In the data rows, 128 means zero.
Here are some points, each followed by its number:
[127 123 123 161 124 103  97 195 141 130 138 130 108 103 117 128] 0
[132 126 114 139 127 100 126 130 125 126 136 142 139 117 126 126] 1
[151 103 107 150 156  76 158 224 109 173 174 133 110  99 155  99] 2
[142 153 140 128 122 160 125  96 130 117 125 117 125 135 146 146] 3
[110 106  93 141 132  89 109 143 130 133 133 150 118 120  95 117] 4
[124 129 111 144 125 142 118 132 122 118 130 128 115 105 118 142] 5
[161 105 129  56 143 166 120  54  93 105  31  96 164 173 156 149] 6
[156 142 122 116 120 167 146 156 129 160 138 126 144 173 145 135] 7
[112  97 131 101 142  62  90 161  86 169 137 144 146  97  97 130] 8
[134 171 125 139 121 130 153 113 146 127 122 121 135 131 122 136] 9
[ 99 155 117 135 127 105 127 122 139 159 117 150 132 150 136 142] 10
[140 148 132 142 144 138 100 150 135 129 145 134  98 116 127 126] 11
[117 137 171  85 132 156  98  98 118 110 155 135  76 113 113 132] 12
[139 126 132 121 127 173 105 124 133 116 125 132 132 149 123 125] 13
[137 136 129 141 127 104 126 111 123 133 119 116 145 112 131 142] 14
[124 119 132 128 130 139 122  97 127 111  99 114 151 143 131 133] 15
[110  84 168 155 136 102  97 148 125 107 145 101 102 112 132 125] 16
[104 110 147 113 140 135 118 146 125 144 134 133 114 143 134 114] 17
[143 109 119 104 135 112 129 105 107 137 101 114 150 134 123 120] 18
[ 92  36 170 124 125 168 129  98 138  43 138 129 150 125 132 115] 19
[164 129 138 156 139 134  94 189 130 101 156 112  66  80 137 136] 20
[151 139 124 111 112 133 146 162 110 171 171 131 127 135 120 123] 21
[129 123 114 139 126 158 122 115 138  97 130 144 133 121 123 130] 22
[131 143 110 139 143  87 123 149 101 172 150 136 142 113 119 130] 23
[112  76 119 147 139 123 118 204 121 137 167 138  87  92 127 109] 24
[151 114 129 104 129 149 101 148 113 142 131 122 116 156 111 120] 25
[135 126 170 110  89 218 147 104 166  67 115  91 125 131  95 123] 26
[101 161 123 132 133  96 141 111 136 153 128 136 130 142 118 142] 27
[170 195 156 125 132 182 139 103 145 113 145 122 121 152 155 143] 28
[169 139 157 107 124 166 130 170 123 123 145 117 112 102 137 108] 29
[127 126 139 134 120 160 140 126 125 118 127 104 110 107 131 134] 30
[130 116  86 138 133  91 147 141 119 146 127 133 153 107 102 118] 31
[165 144 132 118 149 183  94 155 120 122 148 137  94 139 121 123] 32
[127 125 146 137 135 112 126 142 130 131 141 127 124 136 157 128] 33
[160 130 130  88 158 173 109 114 118 141 140 149 115 183 155 128] 34
[137 153 159 108 120 136 147 140 132 157 127 105 122 152 141 125] 35
[118 156 149 136 138 123 157 132 129 162 127 105 126 135 156 158] 36
[134 151 136 122 131 129 119  84 140 122 120 135 132 166 146 133] 37
[133 128 132 117 134 137 128 118 114 148 131 126 137 132 125 131] 38
[136  66 145 105 160  26 115 130 128  86 140 173 180 114 124  96] 39
[ 95 127 136  93 125 130 160 126 131 167 114 123 153 149  93 130] 40
[107 168 170 117 124 159 112  83 111 134 147 139 111 119 160 149] 41
[123 111 104 116 132 102 157 118 123 153 124 133 157 139 115 126] 42
[110 133 158 113 107 135  91 178 133 150 140 131  69 103 115 125] 43
[132 138 115 148 138 150 166 128 131 102 135 128 131 107 135 141] 44
[ 94  87 135 144 103  65 161 189 160 144 148 145 178  67  95  85] 45
[155 136 109 132 106 142 171  96 147 107  95 113 157 133 143 110] 46
[106 159  97 141 131  92 157  90 135 159 152 164 150 147 135 136] 47
[125 128 110 126 126 105 162 134 134 129 133 139 150 106 104 116] 48
[124 107 134 114 114 159 129 120 121 116 129 120 122 132 127 128] 49
[178  68 136  80 119 196  53 255 119 157 214 199  60 125 114  64] 50
[125 123 131 123 119 139 127 142 126 137 119 115 116 135 128 126] 51
[136 165 108 152 119 128 151 111 143 125 129 126 145 123 110 145] 52
[150 176 141  94 132 137 148  86 114 144  94 108 139 135 149 137] 53
[149 115 120  99 139 166 108 138 124 137 127 140 122 158 120 124] 54
[127 138 129 139 127 128 135 140 128 120 136 128 125 106 136 127] 55
[147 107 129  84 106 177 146 146 123 158 152 139 149 159 107 114] 56
[132 138 114 135 127 108 144  85 120 125 129 126 159 107 110 146] 57
[134 125 110 133 126 164 126 116 137  94 133 145 135 119 113 131] 58
[122  81 117 142 124 134 110 197 114 128 154 135  92  93 125 111] 59
[103 164 124 124 123 133 121 119 140 161 101 134 133 172 134 158] 60
[122 134 121 121 136 153 131 113 139 150 111 115 142 159 108 126] 61
[133 135  99 131 127 144 143  89 123 115 105 119 140 139 114 134] 62
[120 132 126 148 116 102 148 116 131 123 120 121 153 109 152 134] 63
[ 95 161 153 148 141 120 106 134 129 153 124 103  92 104 120 156] 64
[152 186 108 163 131  82 117 172 142 163 139 134 129 113 113 128] 65
[127 106 166 100 129 138 112 151 131 121 159 146  98 121 133 122] 66
[124 105 144 119 122 139 134 122 118 121 130 113 134 131 131 126] 67
[122 103 127 116 139 125 156 149 130 123 141 140 146 140 131 116] 68
[169 189 141 133 126 148 129 137 129 165 126  97 115 154 163 144] 69
[176 190 131 110 121 136 145  97 143 149 100 103 156 154 116 132] 70
[121 160 122 148 118 125 136 162 160 149 127 123 114 130 110 130] 71
[121 157 139 127 140 136 124 110 120 137 120 120 119 131 135 149] 72
[134 136 101 159 148 156 180 134 124  97 143 128 128 106 137 145] 73
[111 130 152 119 131  88 151 144 132 157 140 126 140 143 137 115] 74
[135 159 139 130 114 184 141 119 142 126 126 118 125 155 149 127] 75
[110 115 109 121 104 153  78 171 123 153 140 152  91 115  94 118] 76
[104 155 145 160 116 111 151  94 151 105 121 104 137 115 126 140] 77
[139 154 153 108 131 148 131 110 125 122 142 137 110 135 158 135] 78
[145 106 122  90 141 135 126 115 139 131  99 132 148 185 118 106] 79
[134  98 113 107 121 144  97 141 121 117 155 165 121 132  93 114] 80
[164 139  94 158 102 141  98 168 120 133 127 135 119 117 149 131] 81
[139 134 116 146 144 127 126 111 138 100 119 124 125 100 111 133] 82
[201 141 128  60 107 168 120  45 133  48  71 150 171 142 141 127] 83
[126 123  94 144 133 104 104 147 116 132 146 155 107  99 116 128] 84
[124 117 121 139 137 167 126  70 147  84  96  99 144 176 108 137] 85
[159 100 109 104 154 128 115  90 123  83 114 147 160 150 112 114] 86
[122 124 142 121 131 135 134 124 137 126 129 129 126 141 133 122] 87
[ 81 129 135 142 102  40 126 130 135 171 114 127 164 106 104 137] 88
[161  99 133 129 119 127 101 122 111  92 143 122 117 108 119 120] 89
[101 129 129 138 116 112 136 103 125 119 110 119 154 106 120 131] 90
[187 223  57 239 123  56 239  39 149  84  86  75 220  48 158 163] 91
[165 152 126 129 145 115  97 144 125 135 158 159  94 133 155 143] 92
[ 47 141 102 149  84 159 184 125 132 154  77 111 172  89 108 139] 93
[120 180 149 120 100 201 117 143 140 153 106  97  91 141 124 142] 94
[140  71  68 138 138   6 149 197 105 183 131 144 184  54  76  99] 95
[131 170 150  96 124 148 141 138 137 160 143 141 115 170 145 131] 96
[ 91 118 152 135 151 115 144  69 130 120 117 105 124 190 164 143] 97
[142 131 159 119 111 152 114 136 131 126 127 108 129 125 122 126] 98
[144 115 149 100 152 117  98 155 111 156 155 141 101 139 143 120] 99
[133 164 134 133 143 136 129 107 115 127 129 119 125 118 125 158] 100
[ 97 127 144 164 145 121 101 141 144 115 141 119  82 107 111 140] 101
[177 160 125  80 148 136 110  82 111 118  86 135 123 155 162 129] 102
[ 94 152 149 149 135 132 113 122 122 144 128 106  93 101 134 149] 103
[126 109 134 117 131 115 125 117 115 147 128 127 156 138 132 126] 104
[102 127 135 130 114 118 121 100 116 108 105 117 152  90 113 141] 105
[152 152  69 125 132 180 166  25 105  92  73 106 165 152 107 155] 106
[120 183 136 147 129 173  99 163 118 153 137 112  77 114 116 158] 107
[160  84 136 115 147 100  76 160 117 122 154 145 114 119 117  99] 108
[160  93 115  81 145  95 122 115  80 169  91 105 155 138 130 107] 109
[ 87 196  97 136 133  55 151 102 149 185 116 139 128 161 108 147] 110
[142 126 130 117 132 107 132 146 112 133 156 139 105 109 136 127] 111
[117 130 137 150 129 102 135 147 130 128 144 132 113 109 145 128] 112
[101 106 136 108 108 135 170 143 116 163 123 111 160  96 122 127] 113
[110 147 116 140 131  83 136 129 130 135 134 137 128 109 122 133] 114
[178 192  59 170 172  92 136  99 157 149 136 126 110 156  95 152] 115
[106 176 116 166  97 122 213 143 176 147 150 141 172 134 135  95] 116
[145  95 143 129 126 110 114 142 131  95 139 130 139  96 118 113] 117
[134 117 154 122 139 143  97  67 121  98 127 110 111 150 140 152] 118
[109 137 111 143 124 111 120 128 130 163 114 118 136 157 119 124] 119
[107 100 120 138 138 157 103 109 124  83 128 136  92 124 125 136] 120
[143 158 148 140 129 143 130 112 164  98 132 123 116 143 143 131] 121
[143  99 100 122 151  85 140 172 123 155 151 157 144 143 138 106] 122
[128 140 126  98 151 125  62 164 139 177 166 179  70 166  96 121] 123
[147  91 131 110 131 128 112 163 106 131 160 150 130  98 126 110] 124
[ 68 175 121 162 113 111 113 124 141 157 121 116  85 125 106 165] 125
[161 120 133 107 118 156  96 171 106 142 147 137 106 125 137 124] 126
[174 153 111 134 129 146 121 117 132 100 142 142 116 118 132 133] 127
[151 111  95 112 149 123 126 148  97 140 142 155 115 136 142 112] 128
[108 109 124 138 126 124 119 133 128 114 131 141 120 133 138 126] 129
[135 118 127  87 115 150 137 105  89 155 126 115 141 149 127 130] 130
[115  75 152  91 125 159 120 190 110 138 147 146 105 113 133  96] 131
[103 128 166 114 114 140  98 123 144 147 126 124 127 133 110 125] 132
[122 118 164 122 125 121 111 101 120 109 123 116 136 125 143 135] 133
[ 93   0 165 108 115 119 152   0 128   0  79  94 231 123  90 101] 134
[114 109 138 113 152 112 115 139 122 151 126 130 128 150 137 123] 135
[178  97 113 161 143 151  60 200 108  99 149 113  49  76 122 136] 136
[163 138 122 139 110 124 166 164 160 151 134 111 139 143 126 126] 137
[127 121 123 120 120 123 125 124 124 133 127 128 123 116 113 125] 138
[110 121 109 163 117  69 136   0 106  47 132 130 182  84 121 176] 139
[ 97 119 152 138 152 126 137  66 130 101 108 103 128 177 166 147] 140
[141 137 110 121 130 135 149 105 120 136 129 122 131 134 114 133] 141
[112 124 154 120 123 108 137 134 132 144 136 127 136 128 136 119] 142
[147 121 115 116 137 119 132 161 113 149 143 144 127 127 135 114] 143
[154 133  72 180 134 178 134  98 153  61 139 162 137 126 130 133] 144
[138 128 124  90 150 137  88 140 130 152 154 170 109 163  98 112] 145
[116 139 139 124 132 119 125 119 132 144 127 128 120 158 141 132] 146
[130 101 125 103  91 204 143 172 131 143 118 119 140 135 117 121] 147
[144 121 158 140 120 117 140  98 125  69 143 121 130 105 164 143] 148
[ 90 160 105 155 109 127  95 127 145 128 125 144 101 113  84 155] 149
[137 140 130 141 121 111 136 163 132 135 136 120 122 101 123 126] 150
[178 109 153  53 130 223  88 127  87 169 142 144 101 204 191 119] 151
[171 167 134 114 122 189 131  88 141  67 145 166 139 111 144 142] 152
[138 131 131 127  82 150 153 127 114 171 126 103 157 141 152 130] 153
[135  98 135 100 130 155 118 132 117 133 138 122 130 136  89 120] 154
[109 127 104 129 138  99 100 145 125 171 110 136 123 163 120 131] 155
[103 105 127 141 137 133 134  58 128 100  65 100 178 157 142 141] 156
[103 173 128 154 120 103 109 121 136 139 107 120  99 140 152 155] 157
[151 147 165 105 134 143 126 117 129 125 132 124 122 144 159 142] 158
[146 144 162  98 128 166 162 103 135 150 110 100 160 183 169 134] 159
[112  69 153 108 132 133 115 159  85 146 155 130 101 128 173 111] 160
[121  98 123 147 105 134  73 159 121 120 128 124 102 112 119 135] 161
[153  98 107 107 133 120  79 132 100 133 149 161 110 109 126 122] 162
[122 124 156 111 120 157 130 100 116 109 111 113 134 143 151 136] 163
[117 180 140 146 129 113 162 115 159 121 124 124 138 114 131 138] 164
[123 124 121 144 134 118 121 123 131 127 117 112 125 131 111 130] 165
[127 140 130 134 137 110 138 105 132 129 114 125 148 134 136 133] 166
[151 171 132 155 138 134 124  96 131 103 125  99  97 137 148 151] 167
[ 79 182  61 190  90 119  72 113 168 111 116 170 112  89  40 152] 168
[103  92 122 152 136  96 140  53  98  84 143 137 160  99 144 147] 169
[ 91  87  41 166 138  53  77 195 145 131 138 176  88 133  47 107] 170
[101 124 116 133 136  92 132 107 151 130 120 137 132 152  94 119] 171
[127 132 119 137 125 117 127 133 134 122 133 134 131 126 118 129] 172
[109 144 138 132 117  68  98 142 113 183 123 118 139 115 114 128] 173
[116 110 142 106 138 145 121 158 116 165 138 129 121 152 128 116] 174
[158 121 109  90 131 167 127  75 110 114  64 113 144 169 144 141] 175
[ 99 125 121 159 140  91 111 168 128 123 148 148  86 105 145 128] 176
[179 170 118 103 139 130 128  79 120 111  91 127 132 150 156 126] 177
[109 132 133 111 129 122 130 169 114 190 115 118 106 166 145 108] 178
[131 130 124 129 124 158 120 139 132 122 122 118 111 133 113 131] 179
[ 84  96 147 157 123 114 139 104 153  76 127 130 162 119 123 125] 180
[127 148 128 149 118 145 163 127 125 108 139 107 115  83 131 148] 181
[116 125 146 128 120 108 138 120 128 133 129 120 138 119 135 130] 182
[134 154 131 127 130 157 125 109 134 114 118 117 111 134 123 143] 183
[116 156 139 133 138 122 129 116 140 134 129 133 131 129 130 130] 184
[153 145 140 121 144 163 108 139 131 102 152 136 103 121 124 129] 185
[106 121 132 169 129  59 116 118 126 119 122 118 139 113 141 138] 186
[126 109 116 143 129 114 126 142 127 112 130 137 127 115 132 124] 187
[130 171 145 139 133 127 137 107 153 108 129 125 118 129 140 136] 188
[ 81 255 208 134 107 154  96 153 195 132 109 121  83  53  93 157] 189
[127 140 124 132 122 111 129 146 128 130 138 139 133 102 115 121] 190
[141 158 118 149 132  72 178 157 178 135 153 168 180 102 125  96] 191
[161 108 142 126 124 134 104 123 117  90 143 124 116 111 136 121] 192
[149 113 105 110 132 139 134  67 122  86  72 118 153 155 133 131] 193
[139 139 150 137 122 126 140 155 143 118 131 115 133 120 129 117] 194
[118 110 126 126 124 149  96  92 130  93 138 145 126 134 101 134] 195
[115 136 140 119 125 139 133 135 127 155 128 124 123 146 137 136] 196
[120 122 146 123 124 124 120 133 131 131 132 126 131 125 129 126] 197
[135 138 114 127 128 128 134 132 119 144 120 121 112 135 146 128] 198
[153 189  98 183 119 124 114 105 141 119 111 111 129 115 121 159] 199
[113 130 141 128 142 123 129 100 133 126 123 120 127 163 142 139] 200
[132  55 111 118 137 101 105 117 105 118 143 151 159 117 114 123] 201
[132 111 120 142 113 101 119 154 121 129 142 132 114  96 133 124] 202
[159 115 119  91 161  69 135  94 103 133  97 148 161 139 162 108] 203
[124 135 122 132 132 100 125 140 124 137 138 145 127 138 130 122] 204
[124  79 108 152 111 164 101 184 137 109 101  97 103 152 108 114] 205
[131 146 130 134 132 135 142 138 124 153 120 110 122 140 148 141] 206
[124 151 133 138 130 120 125 120 133 136 121 122 129 127 133 138] 207
[133 125 168 116 104 180 128 123 151  88 118  98 121 118 103 129] 208
[114 114 132 148 161 104 152 144 133 103 154 154 146 116 156 116] 209
[115 150 143 131 102 166 110 142 128 139 126 110  92 117 126 145] 210
[125 115 181 125  60 255 185  59 184  53 115  65 145 154  98 118] 211
[143 107 127 139 128 109 152 139 155 104 131 130 159 123 118 109] 212
[160 147  96 142 147  96 146  49 137  94  59 104 182 126 114 137] 213
[102  91  85 114 136  89 169 116 115 174 121 137 171 150 112 121] 214
[113 166 140 142 121 120 138 122 133 136 117 117 132 126 143 140] 215
[144 146 108 161 100 124 177  71 152  89 118 112 148 107 132 124] 216
[112 159 126 142 129 133 127  97 143 129 120 123 124 139 123 147] 217
[131  81 137 109  94 180 128 107 115  81 126 117 120 132 127 127] 218
[137 144 105 131 121 124 134 139 129 139 130 141 127 140 135 130] 219
[108 113 115 136 109 149 110 169 121 133 125 129  97 105 108 121] 220
[189 218 134  82 159 126 105  57 132 119  57 129 128 159 159 142] 221
[103 158  99 145 129  89 144 106 134 154 115 131 133 146 116 131] 222
[109 141 124 140 130 115 139 114 139 133 119 123 132 132 124 138] 223
[ 82  76 148 126 128 152 132 105 114  82 155 144 120 108 145 107] 224
[158 118 115 105 134 178 154  95 129  97 110 122 125 177 150 126] 225
[105 108 132 123 128 115 139 142 137 134 135 141 141 139 126 112] 226
[229  85  91 115 143  86 109  80  94  97 136 151 215 138 164 111] 227
[143 150 124 136 123 119 147 130 130 144 116 107 145 145 130 131] 228
[145 199 112 206 108 119 127 171 141 111 141  98  87  51 116 158] 229
[162 102 106 160 122 113 124 142 132  67 154 140 149  65  88 133] 230
[129 133 108 189 114  89  81 214 141 139 135 126  94  98 114 127] 231
[126  83 147 133 123 153 110 110 130  85 139 117 134  98 106 132] 232
[158 137  97 161 143 122 120 162 139  79 160 161 118  77 106 122] 233
[120 137 153 114 137 169 125 122 145 112 133 129 104 136 131 126] 234
[122 128 145 113 100 175  89 117 123 122 124 134 132 143 126 127] 235
[114 104 115 141 136 161 132  69 144  85 101 109 150 155 104 140] 236
[155 114 123 120 133 122 118 116 120 116 128 135 145 127 133 126] 237
[135 111 137 119 106 165 126 156 135 131 119 120 132 119 128 115] 238
[105  88 142 118 148 121 124 114 108 125 138 131 127 150 146 125] 239
[ 65 172 133 107 118 213 190  32 139 128  79  86 129 159 106 161] 240
[197 134 121  94 127 181 144  45 157  41  36 106 180 159 114 118] 241
[103 116 144  71 106 152 137 175  95 223 102 118 143 180 155 120] 242
[138 136 132 115 146 134  82 148 120 146 139 141  92 164 135 136] 243
[105 109 126 115 139 132 127 141 127 147 128 138 132 145 110 109] 244
[117 136 129 122 128 132  85 161 125 158 136 143  93 153 135 126] 245
[130 144 149 104 130 137 136 136 134 149 135 135 126 145 135 130] 246
[127 114 140 114 118 141 106 162 110 153 139 120  96 108 126 124] 247
[127 132 116 139 118 117 133 144 141 115 124 133 140 114 110 124] 248
[112 122 147 120 122 114 134 149 140 142 131 133 136 129 122 111] 249
[167 117 119  99 151  91 126 109 104 136 109 135 147 135 164 108] 250
[108  21 159 106 155   0  83 164 132  65 160 209 173 104 112  71] 251
Which three points above are nearest to each new point by angle? Their numbers follow each, nearest first.
[111 161 123 150 128 112 120 109 136 140 103 118 111 152 144 145] 157 207 217
[143 101 125 120 132 130 144 150 127 124 139 126 130 112 124 112] 124 68 131
[122 155 150 108 124 157 121 107 118 133 134 133 115 128 140 137] 41 78 3
[119  97 113 125 118  94 154 167 132 129 151 161 170  70  99  95] 45 48 95
[147 124 139 111 118 140 137 146 119 152 153 118 119 137 132 122] 21 56 126
[136 101 137 120 118 133 100 201 102 159 154 118  72  89 123 125] 247 59 24
[ 94 169 114 168  99 119 160 164 151 167 122 117 105 147 147 119] 71 116 206
[ 96 119 162 123 105  83 143 160 155 151 141 136 147 133 121  98] 249 142 74
[119 151 118 135 141  56 122 168 121 148 150 171 134 124 129 117] 204 23 114
[121 118 164 127 118 132 101  98 122 103 122 114 133 123 140 135] 133 118 163
[132 141 112 137 133 113 129 128 121 147 132 127 116 137 141 135] 198 219 115
[112 140 112 129 137 101 150 100 134 152 136 154 153 148 136 133] 47 27 222
[108 125 137 132 132 133 126 161 158 141 128 134 123 140 113 106] 249 244 71
[115 110 123 120 121 155  89 162 137 137 121 147 106 116 100 113] 76 220 50
[142 105 134 122 135 108 100 136 121 120 143 137 123 124 120 120] 108 162 251
[129 135 117 133 124 165 126 143 132 136 112 101  98 145 106 136] 179 94 51
[118 173 156 111 118 160 118 105 114 143 142 135 109 122 146 141] 41 78 72
[123 138 145 155 102 116 137 153 136 113 136 114 116  77 143 135] 55 229 150
[123 111 129 109 157 153 129 131 132 157 124 116 143 161 101 123] 61 244 154
[127 139 165 117 134 153 109  78 141  86 123 135 122 133 145 133] 118 3 163
[176 190 123 143 117 154 120 146 123 156 142 120 106 139 161 148] 69 28 206
[127  93 124 121 134 150 120 142 140  83 142 152  83 132 134 119] 120 129 66
[119 124 155 113 121 152 127 104 117 113 122 115 129 134 148 135] 163 133 118
[124 142 140 110 131 164 128 121 130 143 100 108 140 165 115 133] 61 159 240
[145  97 105 109 125 134 106 137 129 110 155 171 131 144 104 113] 80 145 162
[152 103 125  96 141 100 129 102 106 130  96 111 156 132 116 126] 18 109 203
[161 129 109 113 125 108 131 172 112 175 131 125 131 141 131 112] 143 21 122
[101 107 126 127 120 154  90 100 128  99 138 150 126 138 101 132] 195 120 22
[224 205 113 140 107 165 111 170 111 170 161 125 109 142 171 164] 69 81 92
[109 111 135 145 129 126 140 103 146  96 125 132 153 129 127 124] 180 134 19
[112 151 150 134 118 147 129 127 141 121 123 120 118 113 135 129] 189 210 94
[242 109 160  59 113 198  86 143  97 110 136 129 104 171 207 122] 151 34 126
[134 144 103 133 124 118 144 146 126 145 142 144 120 135 135 132] 219 204 21
[ 44  23 158 131 117  84 178 152 139 120 134 117 165 129 122 110] 226 45 180
[ 85 130 114 143 153  36 112  91 180 125 123 149 123 154  77 123] 171 222 110
[ 94 158 153 146 112 168 158  96 152 128 103  94 136 164 145 142] 240 75 217
[101 195 126 182 141  70 176 108 172 122 121 127 141  84 122 139] 164 77 114
[172 120 174 118  93 195  90 150 133 120 129  89 130 119 122 108] 98 238 208
[ 99 144 108 144 103 154 162 128 167 131  84 110 142 150 112 129] 93 240 61
[156 131 145  86 128 204 108 129 110 138 131 137 110 171 168 129] 151 34 54
[167  76 117 125 129 110  96 174 102 128 189 164 131  64 118 111] 124 108 162
[ 85 105 132 155 121  98 132 129 143 106 135 150 126 141 165 133] 129 180 209
[131 123 143 129 138 162 112  66 123  95  77 100 166 156 140 145] 15 156 85
[ 98 138 142 158 131 106 151 135 128 121 138 127 101 119 176 147] 112 33 176
[159 101 109 113 155 122 122  79 125  80 111 140 158 145 117 119] 86 193 237
[113 172 141 147 130 116 160 113 153 119 126 123 132 108 129 138] 164 77 9
[115  58 197  76  99 203 147 197 104 155 166  86  77 134 153  93] 131 160 51
[202 190 126 132 111 155 109 165 111 178 147 117 109 135 170 163] 69 81 206
[118 141 151 109 129 140 114 115 126 127 137 135 108 119 125 134] 12 41 234
[153 120 105 115 132 106  81 151 109 153 163 162 105 109 125 119] 162 84 108
[128 144 140 114 134 135 125  96 139 129 113 130 138 166 143 130] 37 200 159
[134 172 141 109 128 159 144 126 142 145 131 134 118 159 139 131] 96 246 75
[105 124 124 113 130 140 141 106 121 129 136 141 127 131 123 133] 240 224 40
[163 138 138 118 126 159 140 124 129 120 137 112 128 135 135 132] 28 75 3
[136 121 163 121 137 158 107  74 127 103 122 103 115 160 144 143] 118 163 140
[141 172 179  84 126 183 117 114 114 120 152 140  86 142 168 136] 78 158 41
[ 83 123 133 115 146  53 129 118 146 151 116 142 130 150  78 124] 171 88 27
[ 95 156 131 149 103  47 153 135 139 161 116 113 155 109 116 139] 88 114 173
[ 95  88 147 122 131 127 121 114 118 102 147 144 121  99 134 118] 224 19 232
[ 79 132 126 125 140 115 169 153 155 159 138 159 140 142 128 117] 226 249 74
[157 177 145 158 147 143 114  87 133  80 121  91  87 140 158 158] 167 183 3
[ 51  47 196 106 167  93 112  95  81 150 152 123 119 180 182 125] 239 135 160
[116 137 151 116 133 136 144 131 145 135 133 126 126 154 135 123] 87 246 96
[133 113 121 133 157  75 157 201 109 174 167 141 116 113 155 111] 2 143 122
[116 130 135 117 119 130 143 159 108 171 128 109 108 125 137 122] 178 242 51
[185 171 198 102 140 152 148 120 136 129 162 113 128 164 195 158] 158 78 28
[119 116 130 123 118 135 145 136 123 142 127 119 137 120 125 126] 113 93 153
[139 117 115 120 117 121 104 130 126 126 128 134 103 109 102 122] 138 162 76
[ 88 136 142 180 147 116  89 163 146 113 158 127  62  89 113 139] 101 176 11
[122 160 142 133 134 146 147 150 130 170 122 102 102 162 169 150] 206 36 196
[103  85 134 124 126 152  75  53 139  56 143 158 136 127  78 137] 195 232 120
[133 144 139 121 138 143 132  76 142 115 112 129 144 166 149 130] 37 200 140
[115 166 118 132 112 149 115 116 136 159 100 129 134 168 145 144] 60 10 146
[129 115 124 151 159 101 150 145 135 101 154 153 140 112 153 111] 209 187 191
[117 128 119 129 111 117 123 139 136 180 125 110 146 160 103 126] 119 155 40
[140  86 110 150 111 183 106 176 137 116 111  99 102 159 123 114] 205 179 51
[125  54 117 113 161 117 135 106 120 103 146 150 154 182 138 110] 239 201 86
[117 102 151  98 159 141 117 182 118 186 135 128 124 171 132 118] 174 17 135
[147 131 128 147 133 130 113 160 131 113 142 122  93 101 127 132] 20 136 11
[243 113 149  57 106 225  89 151  99 116 124 127  99 203 207 122] 151 34 54
[149 109 122  92 135 187 104 132 124 138 130 138 124 173 121 120] 54 151 13
[147 207 122 144  87 147 177  86 177 127  99  95 156 149  84 140] 9 52 70
[115 145 119 135 150  86 136 126 127 142 136 143 114 119 133 121] 114 204 110
[134 111 159 111 132 140 101  68 119 101 127 105 120 152 134 143] 118 133 163
[114 147 117 107 125 139 117 111 128 162 118 135 116 160 105 144] 60 61 196
[145 131 148 117 140 124 116 157 118 150 147 126 108 122 140 119] 99 126 247
[152 183 131  98 142 134 111  69 133 116  81 130 126 151 143 140] 221 177 102
[102 114 142 154 142  67 110 117 129 111 118 124 136 114 139 140] 186 88 39
[144 147 137 120 124 163 120 108 134  95 142 149 125 127 136 140] 152 127 28
[ 76 166 134 148  95 146 144 174 152 162 106 117  88 137 137 127] 71 125 94
[105 108 127 151 116 153 101  81 132  89 143 140 127 131 117 129] 195 120 22
[106 120 152 121 121 108 126 121 123 132 129 122 127 122 134 132] 182 142 197
[111 150 145 134 116 152 127 128 140 120 121 125 118 115 129 123] 189 210 94
[161 152 129 122 142 134  95 144 128 132 155 151  91 132 147 137] 92 11 243
[132 149 130 139 120 127 149 115 127 144 112 105 147 133 140 139] 228 215 36
[122 103 119 126 130 110 124 114 116 124 130 131 144 124 116 130] 201 169 39
[ 43  84 156 185 108 122 147  83 175  41 111 120 183 117 123 117] 180 134 19
[133 111 149  94 128 164 110 131 118 131 136 134 120 137 133 118] 151 54 235
[152 120  86  94 167 141 124 129  81 162 131 157 116 158 145 114] 128 34 143
[118 151 109 135 136  85 174  73 119 125 138 147 177 103 135 143] 57 47 139
[102 142 124 144 104  70 140 129 138 145 121 124 148 109 108 133] 88 114 173
[155 136 138 131 107 126 172 171 164 148 137 105 137 137 120 119] 137 194 71
[109 185 147 122 112 172 108 124 131 137 109 124 102 129 125 137] 94 210 189
[ 97  99 132 110 116 144 144 156 122 146 126 128 141 134 111 102] 244 226 113
[153 130 136  90 153 192 102 115 125 132 145 154 115 185 147 128] 34 151 54
[123 137 130 106 120 139 145 142 135 163 117 113 123 139 103 113] 40 242 178
[111 123 135 103 122 131 141 128 128 154 120 123 140 147 111 126] 40 242 244
[137 143  62 111 135  95 197 102 127 150  94 155 210 145 112 126] 42 214 48
[ 38  40 176 189  40 220  95 255 115 106 113  42  18   0 109 104] 220 59 161
[146 105  89 121 129 149 102 165 136 134 144 168 134 147  77 102] 80 145 50
[119 102 125 125 139 116 155 144 129 129 137 137 143 137 136 114] 68 226 122
[ 80 149 118 149 111 116 127 141 140 165 115 116  98 137 111 137] 125 71 119
[110 153 135 142 126  86 181 157 171 148 150 155 169 114 125 107] 191 116 45
[120  93 125 123 117 158  91  54 118  85 139 149 144 137 113 131] 195 236 118
[207  71  83  91 187 109 123  14 119  30  92 147 194 164  93 101] 86 193 237
[128 165 119 144 124 119 144 147 146 147 122 129 122 132 138 126] 71 65 219
[121 105 117 165 134 119 120 119 133 120 126  99 128 125  97 133] 165 82 101
[ 98 178 147 204 104 101 180  76 180  78 111  87 149 100 124 142] 77 164 216
[112  96 144 118 131 125 123 123 119 109 146 137 124 108 125 130] 224 19 232
[138 126 125 152 114 165 124 145 139 116 125  97  96 134 112 132] 179 205 30
